Each path is a new rotation, seen through one point. The rows after it are directions, each followed by how far the rotation turns it, in degrees a step (0 if it stays put).
Each turn is a multiple of 5 degrees from 10 to 175, or 0.
Each row of a path follows its step; steps can be skipped.
path 1
step 0: [ -6  16  25  12  -9  18   3  32 -26  -9  -9 -11 -11   7  -1  -6   3  -5
  13 -10   5   2  11  -3  13  11  16  -8   4   6  13  17   7   1  11  16
  18   0  -4  21   7 -28 -23   0  16  17  12 -16   1 -22 -16   7  15   1
  -3  -2   8  21 -22   6  -3  -5   9 -16]
step 1: [ 10  22  26  -3  10  -5  14  18   2   3  18  17  -7  20   3   0 -16  23
  19   5   0  -6 -10 -13   1   8   7   1 -16   2   2  -6  -8  17  13   4
   5  24  -8  -5  12 -18 -18  22   0  21 -26  11   5 -18   3 -12 -25   8
 -23  -3 -14 -11  -1  12   7   3  -5  14]
step 2: [ -3  -2   3  21  12  19  10   9  -8  -4   9 -14  11  -8 -17  -9   7 -13
  -6  -6  10  -6   6 -14   2  -8   4   6 -20 -35   0  -2   6   3  23  27
  39   3 -16  -1  -7 -23   5 -15   5  15  -9  12   9 -14  -1  -2   6   5
  -4  26 -28  -5  -9 -12   4  -5  -8 -11]
step 4: [ -6  15  18  18  11 -19   0  13  -1   1 -15  -3 -16   2 -11 -13 -17   4
 -12  -7   9 -22   1 -11  18   8 -14 -21  -7 -19 -10 -11   2   9  11  24
  10   4 -25   3   6  -5 -11  12   2  24  -8  -3  26  -1   3 -17 -28  10
 -20   3   7 -11   7 -12  -2  13  14  24]
step 5: [-11  12   6   5   5   5   0  18   4  18 -12  12  -2  10 -11  -6 -16 -13
 -15  15 -13 -12  -6 -13   1 -10 -13   1 -20 -20 -14   0  -8  -2  36  12
  12   3  16  -1  -1 -46  11 -10  18   4   8  10  -1  -4   1   2   7  -1
   3  13 -18  29  17   0   9  -6 -11 -14]
step 6: [-20  -3  11 -11   7  -4  13  19 -16 -33  -4   1 -31  18  -1 -11  -3  -2
   5   9   3 -18 -21  -1  13   4 -10 -21   7 -14   1  12  11 -12   1  19
  24   6  -8   0 -17 -10 -37   3  10   9  23  -9 -12  -9 -10   7  -8  -1
  -5  -4   4 -10   4  18  -2 -10 -10  -6]
step 8: [  6  -5  23  13  25   7  -5  15  -6 -11 -17 -17  -1  -2 -22   3  -9   4
  10  -2 -10 -17   3 -31   1 -20  13 -16   7 -17 -17  21   4   0  19   8
  16 -12  -8 -14  -5 -25  -4  -8  -2  -3   8   1  12 -24   1  -7  16   4
   4   1  -4  29   1  11   4 -16  -2 -24]
step 9: [ -4 -10   7   1  20   7   8  10  10 -22 -10  12 -14  31  10   7 -18   7
   9 -13  -3 -12 -23  10  -6 -10  -3   0  -5   3   9  -6  18  23  10   6
  -2  33 -11  -6  -3 -23 -36  -4 -12   1  11 -13   3  -5  -2   4  -5  -5
 -15   9  -4   4   5  23  22  14 -17  10]
step 10: [ -4  11  12   3   3 -16  13  17  -6   5  -4 -16   7   4 -20 -14 -15  12
 -19 -10   9 -19  -8  -5  -1 -11  13  25  19 -42  -2  -8  14  12  -4  25
  10  -3 -16  -4  -3  -4   8 -11  10   4   9 -10  20 -19 -23 -16  -4   8
  -8  -2 -18   2  -1  -9   8  26  -1   5]
step 12: [ -9 -14  14  18   7  -6  19   6  -5 -19 -20   7 -16  30   7   0 -19  14
  -7   5  33 -17  -4   2  -5  26  -4  -1   1   6   2  -2  16  15  11   9
  10   1 -19   7 -11 -10 -15   5   6  17  13  -6   5 -21  11  -2  -4   5
 -30 -25 -13  -1 -13  -8  19  -4  -2   4]
Speeds:
[ -2  -1   3  -3  -1  -2  -5   2  -3   0   4  -4  -5  -1   1 -11   0   2
   2  -2   1   6   4   0   1   0   1  -3   0  -6  -1  -4   0   2   0  -3
  -5  -1   7   2  -3   3   4   3  -7   5   1   3  -2  -6  -1  -5  -2  -3
  -7   4   4   7  -1   3  -2   4  -1   2]  110
[ 7  0  6  3  1  1 -2 -1 -4  2  1  2  3 -1  3  1 -4  7  3 -6  9  1  1  8
 -2  5 -4  1  5  2  0  1  5 -3  0 -3  3  0  2  0  5  4 -2 -7  4 -4 -6  0
 -3 -4 -4 -3  1 -4  1  0 -4  4 -1 -2  5  0 -3 -1]  25
[ 2 -7 -2  7 -1  2  4 -2  0 -3 -2  0  7  5  1 -3 -3  1  1 -5  3 -3 -2 -1
  2  5 -2 -1 -6  1  2 -1  0  3  0 -5 -1  3 -3  1 -6  3 -3 -4 -2  5  0  4
  0  4  1  3 -9 -2 -3  6  6 -3  3 -8  2  5 -1  1]  140
[  0  -2  -3   6   0  -2   1  -1   0   3  -4   1  -1  -8  -1   2 -10   5
   0   3  -1   1   5  -6  -3  -3   0  -1   0   6  -2  -4  -3   0   6  -4
   0   1  -1   0   3   1  -5  -1   4   2  -4   4   0   1   1   2  -1   6
  -7  -3   5   6  -5   5  -1  -4   1   1]  100
path 2
step 0: [ 19   6  -2  14   9  -1  12  19   0 -20  -6  13  -2  23 -29   5 -21 -19
  13   3  -3  10 -23   3  23  -9  12  -1  -4  23   9 -27   7  -5  -2  -7
   3  -5   7  13   9   3  17  -2  15  -6   6 -24   6 -18 -22  -4  21 -17
  -9  29   2  -6  -3   7  22  18  13  14]
step 1: [  6   7   2   8  -9 -11  12  -3   9  -8  -6 -16  -8  -8 -27 -13  -2  -3
 -25   7 -24  11   0  -7  16 -14   6 -28  10  13   8  18  -8  10  26 -10
  -1  12  -2  24 -10  24   3 -26  -7  15  11   6   2  -9 -13  11  -5 -11
   1  11  20 -18  21  31   1 -15 -19  -6]
step 2: [-12   6  17  14  -4  -5  18  -3 -24 -23  -7 -11  -5  -9   9 -20  22  12
 -29 -12   5  -7  13 -12  -6  17  -6  -1   5 -12  -1 -26   8 -12  19 -35
 -15  -2   9  32   6   9 -10  -2  19 -16 -17  -8 -11   5   7  10 -14   3
 -16  -6  24   1   0   0  -7 -16   3  -3]
step 3: [ -1  27  -2   6   5  -9   0  -9   1   4 -15  23  -3 -10  11   7  19   6
 -10   5  17  11 -42   6   9  10  -3  13  15 -35   5 -20   3   2   9  -8
   1 -22  -6  -1   2   0   6 -16  11   1  -1  20  11   5   5  20   0 -15
  -4 -14 -13  24   0  -6  28 -22   6  25]
step 4: [  4   4   1 -12   4  17 -20  -6  25  31   6  21 -10  -8   2 -14 -14  16
   0  23   5 -21 -12   5   0 -15 -30  32  13  13 -18  -9   9  19  24 -17
  -8   4 -11  12  -4  -4  -6  -3 -21 -10 -11  27  11 -13  -6  10  -6   6
   9  19  -6   5  -7  10   4  -1   1  -2]
step 7: [  5  25  21  -4  23   8 -14 -27  -2 -15   1 -33 -25   6  -2 -16 -26  19
  11  -8  20   9  20  14   9  -6  15  -1  -5  19  18  -7   7  -6  -6 -18
 -11   9 -14 -18   0 -20 -12   3   7  -5  -8 -10  10 -31   5   4   8  -7
  -1 -10  -1  -6  -2   1  -5  -6 -17  15]
step 8: [ 15   4   4  -1  38 -21   6  28  12  -2  -9 -30 -18  -4 -22 -13   1 -10
   4   5  -3   6 -12  22  -5  16  -1 -14  -1  -8  10  -4   2  -5 -12 -25
  10   0  -4   5 -37  10   5   5   2  18   1   3  26   7  13   9  -3 -14
  12 -11   3   0 -27  -6  -3  15  11  -8]
step 9: [ 10 -11  19  17   0  -3 -15  -5  22  20  -2   6 -14  -5   9  -5  -9  -2
 -16  -6  -9   6 -20 -20  -7  12  11  -9  12   4  -9  15  13  -6   2 -17
 -17  -8  42  -5  -1  19  -2   4  -8  22  -5 -18  -2   9  -5  26  17 -13
 -16  26  21   5 -18   0  -1  20  15  -4]
step 10: [ -6   9   1  -8 -15  -1 -26  -7 -21   2  -7 -22 -18 -11   1  46 -18  15
 -26  -1   2  -4 -22 -29 -11   0  11   9  10 -16  25  -7  -1 -10   1   4
 -22   3  -4  14  -4  18  18   2  -7  -1   2  -3 -18 -17   9  15   2   3
  11  10   4   4   9   8   0  -6   0 -25]
step 12: [ 19  23  14  16  -9   3  -9  -8 -13 -22  -4  13   3 -23   4 -17  10   2
  22  -1 -23  -2   0   4   6  -4   3  15  10  -8 -24  19   6  -9  21   9
  13   2  -9 -12   7  -7  -6 -27 -14   2  22  28  -7 -22  10  21   9 -26
 -13   4 -14 -10   1   0 -21  11   8   5]
Speeds:
[-3  2 -4 -3  0 -6 -6 -5  3  4  4 -7  5  0  3 -4 -3 -4  2 -6  5 -3  0  0
 -1 -3 -1 -6  3  7 -4  0 -1  3 -1  0  6  7 -3 -1 -4 -4  2  4  5 -2 -3 -2
  0  2 -1 -2  6 -3  1 -3 -4  3 -1 -5 -2  1  2  3]  40
[-2  0  2  0 -5  6 -1  0 -1  7  3 -3  0  3  5  0  0  3  0 -1 -8  6  3  4
 -1 -1 -1  3  4  4  3  2 -6 -4  9 -1  0 -2 -1 -1 -5 -6  4 -6  4  4 -2 -2
  2 -1  2  1  3  6 -6  2 -1  3 -3  5 -6  0  1  2]  135
[-6 -2  2  0  5  2  0 -2  3  1  2  3 -5  0  5  0  5 -1 11  4  3  1 -2 -3
  2  4 -6  0  0  0 -4  1  0  4 -1  4 -7 -2 -8  2 -1 -4  0  0  1  2  6 -5
 -3 -4 -3 -6  0 -3 -1 -3 -1 -1 -1  6 -6 -1  1 -2]  45
[ 0  3  2 -8  2 -5 -5 -3 -4 -2 -5  0 -1  1  2  2 -1  4  0  1  1 -2  7 -5
 -2  3 -1 -3 -2  5  1  4 -2  7  2  2 -2  4 -1  1  0  1 -5 -4 -2  3 -5  3
  4 -8  1 -2  0  5  4  7  1  1 -3  1  3 -7 -1 -6]  125
[-3  3  0  1  6  1  5  0  1  1  0 -3 -1 -1 -3  5 -6  4  0  1 -3  0  0  0
  3 -4 -3  1 -1  6 -1 -5  0 -3  0 -1  2 -2 -2 -3 -1 -6  2  3 -3  1  1  8
 10  2 -2 -6 -3 -6  6  5 -4 -1  3  8  1  0  4  2]  100
